(in the rows, 128 means zero)
The rows of Y fall into several groups, which share some directions, and each row is roughly a mix of its group's hidden directions.
Y, 131 rows:
[[186 185 162 112 142 104 127 122  96  91 153 110]
 [120 134 132 108 111 163 117 128 124  50  68 110]
 [108  91 153 159 110 144 118 185 156 104 135  68]
 [105  72 127 121 173 138  64 153 116 147 160 142]
 [109 132  84 153 101 120 168 160 138 110 139 201]
 [133 164 149 121 146 179 155 163 134 142 201 128]
 [157 131 137 135 161 123 166 172  76  70 143 106]
 [165 180 129 123 149 101 167  98 176 127 148 171]
 [ 89  98 135 182 121 140 126 168 181 111 147  88]
 [164  96  75  96 105  95 120 163  87 100 151 115]
 [121 197 107 109 131 136 142 127  98  84  70 117]
 [ 67 127 130 162 141 127 185 109 152 125 109 178]
 [128 154 139 209 149 136 144 121 146 141 187 119]
 [ 85 148 146 172 128 165 143 116 200 146 136 150]
 [155 144 171  76 113  86 124 132 128  87 181 116]
 [148  88 117 108 113  96 100  80 126 102  59 132]
 [103 129 202  88 140  92 133 117 172 155 115 118]
 [120 188  84 133 122  90 130  79 167 131  96 117]
 [155 101 141 104 168 114 136 150  50 159 104 132]
 [135 122 163 206 146 121 167 138 109 110 173 137]
 [ 90 102 114 144 159  92  88  92  90 148 180 128]
 [141 121 122 177 166 149  94  80  79 108 104 159]
 [116 122 131 107  64 134 138  98 120  96  97 194]
 [163 153 128 136 152  94 166  58  94 118  99 115]
 [132 107  49  88 144 105 126 163 115 120 111  91]
 [107 167 143 111 170  99 189 148 171 138 160 133]
 [134 135 100  99 119  96  90  88 155 112  55 129]
 [115 185  93 113 177 122  95 146 138 180 103 134]
 [ 91 136  96 202 125 156 106  95 143 155  97 121]
 [151  97  92 148  83 106 125 115 121  97 201 130]
 [122  86 108 142 172 119  94 194 105 164 143 141]
 [ 73 141 100 150 107 124 138  98 195 159 147 151]
 [156 111 188 117 106 139  97 134  84 157 134  73]
 [100 129 126  95  90 112  72 168 187 148 133 128]
 [114 159  98  79 103 130 146  91 140 199 116 119]
 [ 82 140 120  86 131 190  75 107 150 145 110 121]
 [ 93 109  99 137 154 117 141 130 143  85  51 100]
 [139 103 123 120 177  87 177 150 174 122 100  90]
 [100 112 157  84 107 141 125 161 158 156 122  58]
 [108  88 156 169 158 122 111 165 112  63 144 148]
 [127 211 123 112 164 178 137 136 134 122 129  96]
 [ 81  88 151 168 107 189 138 135 156 142 141 157]
 [155  92 127 137 144 126  61  89 121 148  82  92]
 [131 178  89 138 127 123 135 130  93 199 165 148]
 [143 176 168  85  64 111 124 166 116 124 141 140]
 [145  67 131 116  81 129 114 149 137  62 154 126]
 [181 135 119 137 155  96  95 110  60 156 113 107]
 [152 185 109 127 132 167 134 130  66 170 128 157]
 [112 125  60 151 131 117  87 144 173 152 172 112]
 [ 87 155 101 133  82 184 131 140 175 102 100 123]
 [133 103 139 162 156 161 116 132 115 208 170 131]
 [148 116 138 111 154 181 132 139 109  45 124 110]
 [173 157 126  52 152 117 126 152  88 114 127 105]
 [108  67 119 168  77 153 111 171 147 143 107 122]
 [139 102 142  74 109  89 167 167 118  76 144 147]
 [123 161 195 111  83 112 181 129 110 115 118 152]
 [ 94 113 106 182  58 128 135 120 138 103 139 168]
 [179 138 123 126 117 141 104 150  86  58 120 165]
 [174 131 103 141 157 155  95 137 118 133 125  48]
 [118 119 147  81 138 154 177 182  78 121 124 156]
 [ 86 130  53 156 141 135 103 153 162 131 103 157]
 [121 105 174 101 159 112 106  97  61 135 108  93]
 [110 132 144 158 134  79 188 135 104  78  96 153]
 [160 165 128 117 136 130 187  95 157 168  83 153]
 [104 134 163 128 146 120 191 155 139 162 176 170]
 [181 100 136  90 139 117 106 145  93  71 116  90]
 [139 114  96 122  88 109 102 125 179 145 201 126]
 [ 83 119 130 161 167 110 167  79 178 153 140 125]
 [161  93  83 127 102 162  74 139  78 128 135 105]
 [167 136 181  58 135 108 123 149 110 140 157 154]
 [ 90 110 187 122 109  96 126 121  76 155 165 102]
 [133 134 131  82 120 107 146 101 123 216 130 101]
 [180 177 122 100 123 124 121 145  55 114 110 142]
 [126 142 105 166 106 149 127 120 160 178 188  84]
 [121 170 157 145 128 144 167 144  86 196 130 156]
 [109 119 108  60 118 159  91 144 147 186 131 111]
 [141 107 174 160 144 146 153 151 118  49 137 112]
 [119 169 148 100  95  84 151 145 112 116 167 187]
 [106  90 192 122 105 119 113 171  87 125 154  94]
 [125  81 170 157 155 104 139 151  67 112 127 166]
 [134 127  97  77 139  95  83  94 163  80 153 134]
 [128 181 143 141 112 133 154 195 109 142 182 123]
 [165 112 148  97 106 179 130 185 119 137  77 141]
 [ 91  93 127 134 116 115 150 151 112  96 109 210]
 [113 105 129 150 100  96 130 105  99  87  53 150]
 [136 168 123 213 159 115 133 106 138 127 156 101]
 [ 89 137 202  95 144 120 156 129 176 107 117 122]
 [122 153 122 109  57  98 108 172 126 142 157 170]
 [134  98 160 116 206  83 115 133 135  93 149 116]
 [153 123  89 163 185 118 138  88 111 101  83 154]
 [128 135 128 113  70 127 136 158  99  99 172 190]
 [128 190 109 184 132 102 155 117 103  78 114 119]
 [110 152 158 119 103 147 179 157 132  57 143 153]
 [165 132 178 118 169 149 148 126  78 121  83  93]
 [186 123 146  93  97 128  84 112 125 130 146  66]
 [153 156  85  74  99 117 153 113 143 181 110  99]
 [127  95 130 105 108 120 120  47 169  90 110 126]
 [129 184  97 160 135 152 132 200 113 146 146 109]
 [109 188 131  70 146  91 162 123 161 148 113 142]
 [ 97 138  69 158 104 154 124 110  98  81  89 151]
 [100 125 121 127 159  98 146  68  94 187 129 160]
 [136 106 176 147 167 135 179 127 106 113 187 105]
 [ 78 164 146 152 102 103 165 162 154 154  87 153]
 [172 113 174 138 102 131 129 164 127 116 121  53]
 [120 135 132 126 106  91  96 126  92  67 178  87]
 [143 135 105 152 159 157  84 111 142  54 103 103]
 [139 154 161 131  93 190 131 158 158 130 125 187]
 [135 131 122 114  62 147 111 126  62 116 106 171]
 [142 172 171 177 167 152 116  95 120 104  96  98]
 [152 154  78 164 100 134 125 183  75 134 111 138]
 [ 88 190 104 166 136 149 166 135 160 149 162 137]
 [138 108  44 157 104 134 116 166 155 117 132 100]
 [164 104 194 117 111 151 140 181 130 144 102  93]
 [107  84 106 138 181 108 161 161 175 116 137  90]
 [120 144 113  98 108 119 124 104 155 211 162  97]
 [136 132 132  76 112 155  71 191 129  97 113 131]
 [141  62 164 106 127 125 157 173 123 108 176 142]
 [129 194 161  81 131 138 142 122 144 175 161 154]
 [130  99 173 100 145 145  88 117  90 160 106  70]
 [148 147  83  86  84 122 148 183 158 118 147 160]
 [105 106 128 101 160 143  92 185 107 157 133 186]
 [ 98 127 150 155 160 126  67 101 140 113 193 122]
 [126 120  64 153  80 111  96 108 159 158 167 129]
 [125 181 135 105 100 183 106 126 182 120 144 163]
 [ 70 126 140 124 111 131 140 128 152 100 103  49]
 [ 82  88 147 101 147 149  75 121  74 138 112 105]
 [110  57  76 155 148 119 106  89 150 130 137 147]
 [146 139  85 122 114  95  93 114 120 178 194 144]
 [130 105 179  93  93 141 124 175 122 186 146 102]
 [144 149 135 142  96 174 167  92  81 152 168 159]
 [148  96 145 183 148 123 131 142  77 113 131 191]]
Here is one row of each group, with its name. Which group are the others in?
[157 109 166  70 134 142 111 118 102  70  90 131]
<59>
[118 137 146 157 160  73 185 134 122 167 159 159]
<4>
[108 134  82 153 144 122 112 143 192  76 165 131]
<88>

[ 96 149 153 140  75 153 163 137 147 116 171 182]
<4>
[152 126  92 109  73 115  91  63 156 114 122 116]
<59>
[107 153 179 104 160 162 174 152 123 170 147 159]
<4>
[148  98 166 135 140 113 157 154 113  43 129 115]
<4>
[121 148 106 176  86 185 104 123 144  79 147 111]
<4>
[ 99  96 137 187 138 166 105 100 119 152  71 130]
<4>
[150 130  79 130 135 127  99 130  88 206 155 122]
<4>
[ 92  75 104 158  97 124 122 124 190 154 159 142]
<4>
[153 191 129 124 107 114 160  64 104 130 122 163]
<88>
[118  91 101 181 119 103 177 116 101  91 141 170]
<59>
[108 149  94  65 128  89  95 107 110  92 161 104]
<88>
